In the rows, zero is written as 128.
runs of hidden systems:
k_903, trace 1 (8 x 18):
[[119 114 130  82 146 114 109 100 102 121 104  89 137  78 143 146 138  91]
 [102  99 138  85 126 122 106 114 155  96  98 119 150 103 145  72 121 136]
 [135 152 131  96 153 136 134  76 164  99 123 102 114  97  87 116 117 137]
 [129 119 119  97 119 131 158 102 129 110  75  73 141 122 128 154 140 112]
 [ 81 102 121 109 158 108 114 109 138 133 121  84 172 136 125 100 143 132]
 [117 132 130  71 143 111 103  86 119 148 129 120 102  83 118 118 136 130]
 [111 128 137  74 125 145 145 145 162 102  83 127 109 117 147 115 137 117]
 [116 140 134 131 182 138 134 118 166  94 134  87 153 108 116 120 124 104]]
k_577, trace 2 (8 x 18):
[[139 148 145  98 137 123 109 156 116 134 153 151  95  98 134 126 117  96]
 [127  91 128 134 100 123 123 143 120 122 107 117 153 112 185 118 126 108]
 [153 128 131 139 128 117 112 115 117  85 136 118 169 128  93 118  90 121]
 [172 148 127 136  99 149 155 111 121 110 104 137  94 115 118 169 117 125]
 [125 127 118 180 117 141 155 153 142 140 130 139 137 186 132 139 142 154]
 [123 163 130 126 166 113 121 161 113 162 178 136 107 145  98 142 132 108]
 [113 104 127  94 107 108 113 150  92 173 126 131 105 108 179 132 149 108]
 [115  93 137 107 117 102  84 147 119 103 126 137 176 130 138  76 102 131]]
k_577, trace 3 (8 x 18):
[[ 81 140 152  75 154 134  99 207 132  84  92 192 129 173 122 126 136 124]
 [111 119 156 168 184 146  65 120 102 107 135 167 135  53 182 159 144  93]
 [171  89 117 187  84 112 119  70 118 152 171  92 160  75 156  83  95 133]
 [186 152 117  88  70 120 190 132 162  98 124  82 127 157  73  96  72 126]
 [119 159 128 115 137 166 175 175 136  86  59 138 110 186 111 207 156 112]
 [ 85 125 129 206 186 136  89 127  84 162 149 177 138 157 129 188 179 150]
 [138 128 126 128 119  91  88 111  98 218 219 155  80  87 138  83 121 144]
 [127 107 134  43  73 104 142 188 164 137 121 105 117 115 180  41 100 100]]
k_47, trace 4 (8 x 18):
[[165 142 119 171 129 149 170 114 139 118 140  86 132 113 129 157 115 101]
 [113 126 106 137 121 136 170  91 146 167 114  93 110 145 125 145 165 158]
 [ 93 130 128  70 118 126 129 133 142 131  88 149 109 157 116 114 150 168]
 [101 145 149  84 169 121  90 168 126  94 125 159 133 133 108 118 121 105]
 [117 116 141 174 167 126  92 162 117 125 169 140 158 110 160 123 121  90]
 [157  97 117 192  90 117 128 111 122 155 168 115 157 118 153  96 105 141]
 [181 128 111 110  62 111 150  81 104 151 126 105 104 109 112 124 109 146]
 [152 149 124  84 115 149 165 102 119  99  66 110  93 115 107 187 141 116]]
k_397, trace 5 (8 x 18):
[[151 135 138  87 121 109 107 118 121 100 136 121 134 100 103  98  90 113]
 [155 154 140 144 139 160 143 125 151  84 119 136 113  95 126 146 112 106]
 [109 136 122 152 145 157 158 104 164 124 106 127 122 151 116 139 152 166]
 [101 120 110  97 124 115 142 106 130 186 126 105 101 134 134 122 163 147]
 [108 106 132  84 118 110 123 173 121 139 120 113 133 121 174 110 132  93]
 [122 124 138 155 161 119 106 164 132 102 162 115 176 129 131 104 101  91]
 [172 122 120 196 113 132 132  91 117 119 158 115 152 114 116 128 100 133]
 [165 132 119 115  69 135 150  88 133 107  94 136 116 136  96 117 106 170]]
k_176, trace 6 (8 x 18):
[[166 129 124 106  87 142 146  76 132 120  94 123  89  72 139 131 122 139]
 [ 97 138 131 104 129 164 157 124 176 111  66 153  91 142 134 143 163 163]
 [ 83 142 113 105 162 120 153 152 126 171 121 107 115 184 114 169 177 120]
 [ 88 113 125 132 168 100  97 134 109 199 181 103 127 108 161 115 160 106]
 [130 137 135 163 164 122  99  93 160 133 201 124 147  98 101  64  97 147]
 [181 165 140 115 134 139 144 117 163  55 140 100 136  94  81 106  66  92]
 [146 102 127 109  93 151 158 110 143  54  36  85 166 110 156 148 118 106]
 [122  97 101 112  65 130 164  71 102 155  53 116 112 154 135 171 175 184]]
k_118, trace 7 (8 x 18):
[[108 147 135 103 186 135 122 107 147  62 107 103 164 140  62 135 119 124]
 [117 136 125  76 123 135 128  85 108 159  91 146  59  91 133 170 171 146]
 [104 113 128 170 123 140 136 125 193 166 159 141 114 130 164  59 136 180]
 [106 124 125 147 145 145 166 199 149 111 101  94 157 172 167 162 145  76]
 [176 126 129 101 108 103 117 127  90 143 154  90 118  57 158 130 100  57]
 [116 105 129 172 166 111  77  61 109 105 154 109 198 116  88 106 116 154]
 [130 112 122 127  82 146 138  97  92  90  40 161 130 157 116 188 148 170]
 [172 163 133 100  79 151 168 121 195 114 128 149  66 115 107  73  94 166]]
k_848, trace 8 (8 x 18):
[[ 64 152 147 115 202 149 107 161 158 117 120 173 110 155 116 140 165 141]
 [147 150 133 113 136 120 130 182 100 175 171 130  80  94 163 154 132  60]
 [168  79 113 171  67 107 124  96  88 144 132  93 172 103 169 116 105 121]
 [105 112 130 121 129 125 115 106 167  75 106 126 187 162  88  64 107 178]
 [121 186 151  98 166 165 135 172 157  82 112 178  86 149  87 155 130 123]
 [156 153 119 152 155 128 141 121  79 175 159 104  93 106 128 212 150  79]
 [134  85  98 138  77  88 139  81 109 202 153  81 144 131 138  91 133 164]
 [ 80  89 134 114  99 141 118 140 170  99  69 170 151 164 158  77 143 191]]
k_176, trace 9 (8 x 18):
[[146 149 117 121 132 154 146  33 114 108  74 123  97 107  78 194 150 169]
 [113 151 124 115 138 169 180 136 156 167  99 128  46 103 178 184 183 108]
 [ 47 118 113 139 171 130 153 157 185 190 147 104 129 182 157 100 184 155]
 [109 144 118  89 178  73 111 129 123 185 210  77 139 142  72  81 121 113]
 [136 126 154 112 183 117  69  89 131  82 164 101 161  34 127  83  88  85]
 [180 133 127 177 124 167 154  46 164  38  94  90 166  88  94 137  89 141]
 [174 133 112  85  51 156 214 103 150 109  43  84  85 116 147 169 131 119]
 [ 49  93 116  65 101 138 151 127 145 165  37 144  92 163 186 140 210 176]]
k_903, trace 10 (8 x 18):
[[101  89 131 114 115 103 107 148 142 132 136 110 167 128 162  62 118 127]
 [143 168 138  85 149 122 113 108 132 118 156 144  96 103  69 108 104 134]
 [142 133 128 111 108 157 157 132 126  81  60 126 122 130 135 177 137 114]
 [ 96 103 123 175 162 133 123 106 152 116 131  94 190 142 135 113 139 140]
 [145 122 118 108 110  98 115  75  94 177 158 109 104  84 121 115 126 136]
 [112 131 124  58  94 123 147 170 150 127  87 141 102 162 133 106 135 140]
 [ 95 159 140 139 210 150 126 139 160 105 137 123 131 136  98 147 147 112]
 [148 108 131 143 126 131 112 105  92 125 117 106 135  64 176 163 130  81]]
k_47, trace 11 (8 x 18):
[[122 127 124  41 117  80 101 116  86 134 120 115 132 136  76 111 118 132]
 [126 124 149 122 150 143  86 132  84  91  92 163 128  86 154 180 137  91]
 [140 134 134 208 154 165 139 116 178  85 145 127 158 123 128 118 111 139]
 [136 141 114 132 119 117 155 114 157 200 185 110  80 123 125  95 135 146]
 [127 109 118  69  71 111 150 162 109 139  78 120 120 151 157 134 134 118]
 [115 128 131 102 164 118  98 106 102  73  99 110 178 139  75 154 125 119]
 [109 136 143 167 176 151  92 103 125 138 149 171 105  88 144 146 155 140]
 [144 128 131 161  91 146 154 163 181 121 141 149 119 138 157  77 103 143]]
k_894, trace 12 (8 x 18):
[[146 138 128 139 108 163 160 113 154  89  87 133 115 129 124 145 124 143]
 [105 119 114 125 140 137 166 124 140 141  95  85 139 149 140 160 160 122]
 [ 78  96 124 114 143 108 110 119 135 159 132 109 145 133 149  94 156 144]
 [115 142 139  80 139 117 107 124 155 125 146 147 107 112 104  74 112 147]
 [155 166 142 120 141 146 145 160 162 101 150 128  99 106 119 121  98  89]
 [155 131 122 193 143 143 150 118 136 116 151  88 157 114 134 146 111  99]
 [142  96 114 153 108 125 121  53  99 136 109 101 145  92 140 146 138 146]
 [109 102 129  94  93 141 123 105 128 109  59 154 115 118 160 129 154 163]]
k_397, trace 13 (8 x 18):
[[ 95 143 115 152 188 153 170  94 183 184 151  71  94 105 151 147 182 120]
 [ 90  66 107 125  85 115 160 143 150 178 104  76 155 151 210  91 160 131]
 [122 108 127  83 132  72 109 168 136 135 179  73 183 138 117  43  84  91]
 [207 136 134 169 125 131 139 121 118  76 157  76 166  74 126 138  63  51]
 [164 130 130 180 106 171 155  60 173  40  82 123 164 133  87 123  95 178]
 [131 171 113  72 134 145 167  37 177 145 113 106  55 109  60 123 148 189]
 [ 89 136 123  43 129 154 179 149 166 158  62 100  56 107 191 160 193  98]
 [ 20 100 133 108 211 124 114 198 179 147 136  90 176 161 184  95 177  93]]
k_118, trace 14 (8 x 18):
[[125 149 125 135 148 114 110 111  93 175 163 158  95 140  91 154 148 151]
 [110 117 127 145 100 113 121 160 117 165 144 170 124 185 129 114 137 169]
 [136 145 141 121 118 128 129 207 130 111 137 160 129 163 131 121 106 102]
 [148 162 136 121 162 118 108 151 101 132 174 138 111 108 102 146 111  85]
 [117 123 122 156 147 105  93 104  79 165 161 147 132 137 101 144 140 149]
 [131 112 123 148  83 120 118 148  99 133 115 176 136 176 124 128 125 168]
 [156 164 140 111 110 134 138 174 142  95 133 165 109 153 100 117  93 120]
 [124 172 133 103 179 125 127 138 129 142 161 126  96 130  84 144 130 109]]
k_848, trace 15 (8 x 18):
[[136 144 138 130 146 126 121 176 105  89 123 135 161 164 102 162 110  91]
 [165 151 117 114 115 102 133 125  81 140 149 116 123 149  72 156 108 115]
 [134 120 110 156  96 121 132 101  95 159 126 146 128 171 101 146 143 180]
 [ 68 115 124 121 142 118 116 154 126 159 123 147 139 185 130 124 167 157]
 [110 122 139  89 119 111 105 193 101 145 126 159 111 133 163 128 137  96]
 [153 102 139 143 106 104  85 143  69 114 133 141 160 102 152 129 103  96]
 [152 126 130 152 122 110 106 124 120  93 161 130 180 146  79  90  78 143]
 [147 166 129 152 128 148 157 153 150  96 129 153 125 187  71 145 109 146]]
k_894, trace 16 (8 x 18):
[[155 177 119 167 131 144 165 134 119 186 163 160  56 149 101 181 149 144]
 [160 102 107 160  52 106 166 165 112 180 145 106 138 166 169 112 115 124]
 [137  96 120  86  96  79 101 123  76  97 108 106 192 153  91 109  98 124]
 [106 137 151  85 172 123  73 144  83  99 107 171 119  99 127 168 140  96]
 [112 144 141 193 153 159 116 157 137 134 151 199 107 155 131 147 143 155]
 [158 148 103 149  93 115 171 115 118 187 162 112  97 168  92 138 127 158]
 [148 101 120  94  69  93 131 161  94 147 126 101 144 127 160 109 107  95]
 [120 112 144 116 142 112  81 141 100  66 109 146 186 140 104 122 103 120]]

runs to name:
trace 17 (2 x 18):
[[118 109 132 165 150 144 107  82 141 142 145 123 124  60 172 114 146 134]
 [143 116 112 128 111 112 152  89 157 141 150  68 150 119 113  75 103 142]]
 : k_577
trace 18 (2 x 18):
[[138 128 121 147 146 124 121 100  95 178 157 112  97  72 158 164 150  97]
 [140  94 128 168  69 142 119 117 136 116 110 170 141 126 162  91 112 175]]
 : k_894
trace 19 (2 x 18):
[[151 160 140 140 153 156 151 156 154  91 131 118 120 119 118 149 110  84]
 [167 145 113 136 123 126 164  93 117 136 134  76 119 117  98 162 119 112]]
 : k_848
trace 20 (2 x 18):
[[112 146 139  85 134 121 110 157 115 146 132 171  86 130 123 136 140 126]
 [ 97 129 139 159 181 135 102 156 125 119 144 149 152 144 128 144 144 119]]
 : k_176
trace 21 (2 x 18):
[[138 141 122  76 131 101 113  91 101 136 134 111 120 113  82 124 117 130]
 [128 127 139 125 130 153 123 131 115 107  91 145 107  93 168 170 145 102]]
 : k_47
trace 22 (2 x 18):
[[110 160 144 166 164 154 107 162 121 105 131 215 113 175  93 169 142 159]
 [124 142 135 182 157 139 111 146 123 195 193 164  78  86 179 142 149 109]]
 : k_577
trace 23 (2 x 18):
[[115 126 131 196 158 147 137 167 151 137 159 126 150 143 161 134 138 107]
 [144 136 118 125 145  96 122 122  86 169 178  91 132 117 110 145 120  89]]
 : k_577
trace 24 (2 x 18):
[[141 131 144  73  76 133 103 116 116 106  82 205  80 109 126 112 120 173]
 [109 187 150  89 178 148 126 183 151 124 138 183  63 139 102 153 142 113]]
 : k_397
trace 25 (2 x 18):
[[154 128 141 140 128 125 112 146 130  80 140 132 161 125 113 101  84 111]
 [170 156 130 164 133 147 140  89 135 102 139 127 122 114  86 146 104 138]]
 : k_397
trace 26 (2 x 18):
[[107 125 121 151 145 115 103  96 114 190 169 146 109 126 124 115 153 168]
 [102 106 131 150 110 136 131 177 159 159 138 149 125 150 183  88 138 137]]
 : k_848
trace 27 (2 x 18):
[[134 159 128  36 109 101 138 178 107 158 134 137  78 155 101 130 123 103]
 [ 85 137 146 113 185 107  67 148 134 158 192 164 118 111 123  78 131 131]]
 : k_118
trace 28 (2 x 18):
[[ 72 112 134 150 147 160 125 137 182 111  91 166 137 162 150 109 163 183]
 [114 146 140  89 148 102  94 163 152 137 183 154 123 141  97  49 101 142]]
 : k_47
trace 29 (2 x 18):
[[108 149 156 114 157 127  75 153 147 143 175 200  85  91 141  78 121 141]
 [185 175 147 133 114 174 159 155 160  80 115 159  76  91 142 150  96  92]]
 : k_903
trace 30 (2 x 18):
[[153 161 129  87 148 139 146  79 112  85  90  96 118 108  69 186 124 113]
 [111 111 113 172 100 156 150  91 130 144  79 157 115 161 139 165 173 195]]
 : k_577
trace 31 (2 x 18):
[[152 148 136 101 111 156 149 109 159 108 105 138  81  90 128 128 119 130]
 [ 96 133 128 112 140 151 158 140 160 104  78 124 128 159 135 147 157 133]]
 : k_176
trace 32 (2 x 18):
[[153 131 118  71 110 110 161 125 113  82  83  52 164 140  92 151 108  85]
 [114 125 141 104 183 144 107  67 149  60  90  91 157  69 114 133 128 117]]
 : k_397
trace 33 (2 x 18):
[[110 119 134 126 145 140 108 124 111  87  82 151 144 135 126 160 144 135]
 [138 134 115 165 125 132 148 121  99 162 130 128 114 146 129 182 153 130]]
 : k_176
trace 34 (2 x 18):
[[129 132 134 148 148 162 125  92 113 126  99 138  96  71 164 187 162 115]
 [154 111 107 194  95 133 156  86 149 163 152 104 129 120 144 106 123 162]]
 : k_118
trace 35 (2 x 18):
[[135  94  95 163 101 107 144  54 104 197 146  71 139 116 137 132 152 157]
 [136 152 138  79 115 134 123 100 170 159 151 160  53  72 130  73 124 162]]
 : k_176
trace 36 (2 x 18):
[[141 121 147 101  88 155 140 161 134  45  41 154 139 130 156 151 111 110]
 [113 104 105 142  84 130 153 127  84 141  63 137 140 198 130 193 174 160]]
 : k_176
